[-3.40 -4.24 -0.79  2.46 -5.69  2.47  4.25 -0.97  0.55 -0.48]
Find the entry just left of the largest entry.
A: 2.47
Find the 1st entry.
A: -3.40
The 3rd largest entry: 2.46
The third entry from the right is -0.97

array([[ 0.93, -0.10, -0.06, -0.08, -0.71,  0.12],
       [ 0.40,  0.31,  0.35,  0.33,  0.31,  0.32],
       [ 0.51, -0.38,  0.39,  0.54,  0.45,  1.89],
       [ 0.33,  0.26,  0.32,  0.37,  0.28,  0.32],
       [ 0.30,  0.25,  0.34,  0.37,  0.31,  0.35],
       [ 1.00, -2.34,  0.83, -1.42,  0.75,  0.09],
       [ 0.28,  0.28,  0.31,  0.32,  0.25,  0.32],
       [ 0.92, -0.12, -0.10, -0.02, -0.72,  0.12],
       [ 0.30,  0.29,  0.30,  0.34,  0.31,  0.34],
       [ 1.63, -0.11,  0.40,  0.34, -0.45, -0.35],
       [ 0.32,  0.34,  0.27,  0.37,  0.32,  0.32],
       [ 0.33,  0.30,  0.32,  0.29,  0.38,  0.35],
       [ 0.31,  0.70, -1.14,  0.51, -0.54,  0.62],
       [ 0.33,  0.33,  0.32,  0.27,  0.27,  0.29],
       [ 0.32,  0.36,  0.32,  0.33,  0.34,  0.41],
       [ 0.33,  0.26,  0.39,  0.29,  0.33,  0.36]])
Counting starts at 1.
The bottom-left entry -> 0.33
Which number is the entry at row 1, column 2?
A: -0.10
The entry directly above the largest entry: 0.32
The entry at row 3, column 2 is -0.38
The entry directly below 0.54 -> 0.37
Which number is the smallest entry?
A: -2.34
Which number is the entry at row 3, column 1?
A: 0.51
Which number is the entry in the top-right corner?
A: 0.12
Which number is the entry in row 1 and column 3?
A: -0.06
Which number is the bottom entry of the column that holds the smallest entry?
A: 0.26
Which number is the top-left entry?
A: 0.93
The entry in the bottom-right corner: 0.36
The entry directly above the smallest entry is 0.25
The entry directly below -0.71 is 0.31
The entry directly below the smallest entry -> 0.28
The entry just right of the smallest entry -> 0.83
Which number is the entry at row 2, column 2?
A: 0.31
Which number is the entry at row 2, column 1?
A: 0.40
The entry just left of the smallest entry is 1.00
Which number is the entry directly below -1.42?
A: 0.32
The entry just left of the largest entry is 0.45

Questions about the grid below.
1) Find the entry just left of 0.59.
2) Find the entry just left of 1.13.
3) Find the minimum.
4) Find the entry just left of -3.99.
5) Find the 5th entry in reading order.
[[ 4.12  1.63  0.85 -2.84 -2.32 -1.36 -1.07 -0.08  1.02 -1.74 -1.51 -0.97
   1.60 -0.84  2.64  2.45]
 [-1.03  0.77  0.03 -0.59 -0.55  0.82  2.50  1.10  1.55 -0.23  0.91 -1.16
   1.56  0.63 -5.04  1.13]
 [-0.85  0.82 -0.98  0.33 -0.78  0.13 -2.01  2.58 -0.69 -0.15 -1.19  2.49
   0.66 -0.08  6.31  0.19]
 [-0.23 -1.06  2.63  1.55 -0.18 -0.67  5.43 -0.57  0.05  0.01  4.18  1.51
  -0.27  4.14 -2.86  0.79]
 [ 1.01  0.06  0.39  0.26 -0.50  0.63  0.63  0.50 -0.06  0.21 -1.08  0.50
   3.29  2.86 -0.97  0.12]
 [-1.26  1.10 -1.69  0.50 -0.78  0.44  5.03 -1.70 -0.34 -1.16  0.26  0.03
  -1.66  3.41  0.02  2.44]
 [-1.20 -1.31  2.18 -0.52 -1.36  0.99  2.66 -2.82 -0.35  1.59 -0.13 -1.05
  -2.99 -1.38 -3.90  0.35]
 [-2.18 -0.22  1.52  0.28 -2.43  2.85  1.00  1.89  0.39  0.80  0.17 -0.78
  -6.21  2.10 -1.27  0.24]
 [ 3.07  2.63 -2.16 -1.64  0.40 -0.94  0.95  2.07  3.63 -0.64 -1.66 -1.31
  -3.99 -0.64 -0.89 -0.58]
 [-3.30  2.92 -0.89  0.71  0.76 -1.62  1.91  1.66  0.59  2.95  0.22 -1.82
   1.28  0.36 -0.11 -1.41]
 [ 1.36  0.85  1.58 -3.41 -3.00  0.35  1.72  0.50  2.74 -3.03 -2.05 -0.59
  -1.66  0.11 -1.41 -2.99]]
1) 1.66
2) -5.04
3) -6.21
4) -1.31
5) -2.32
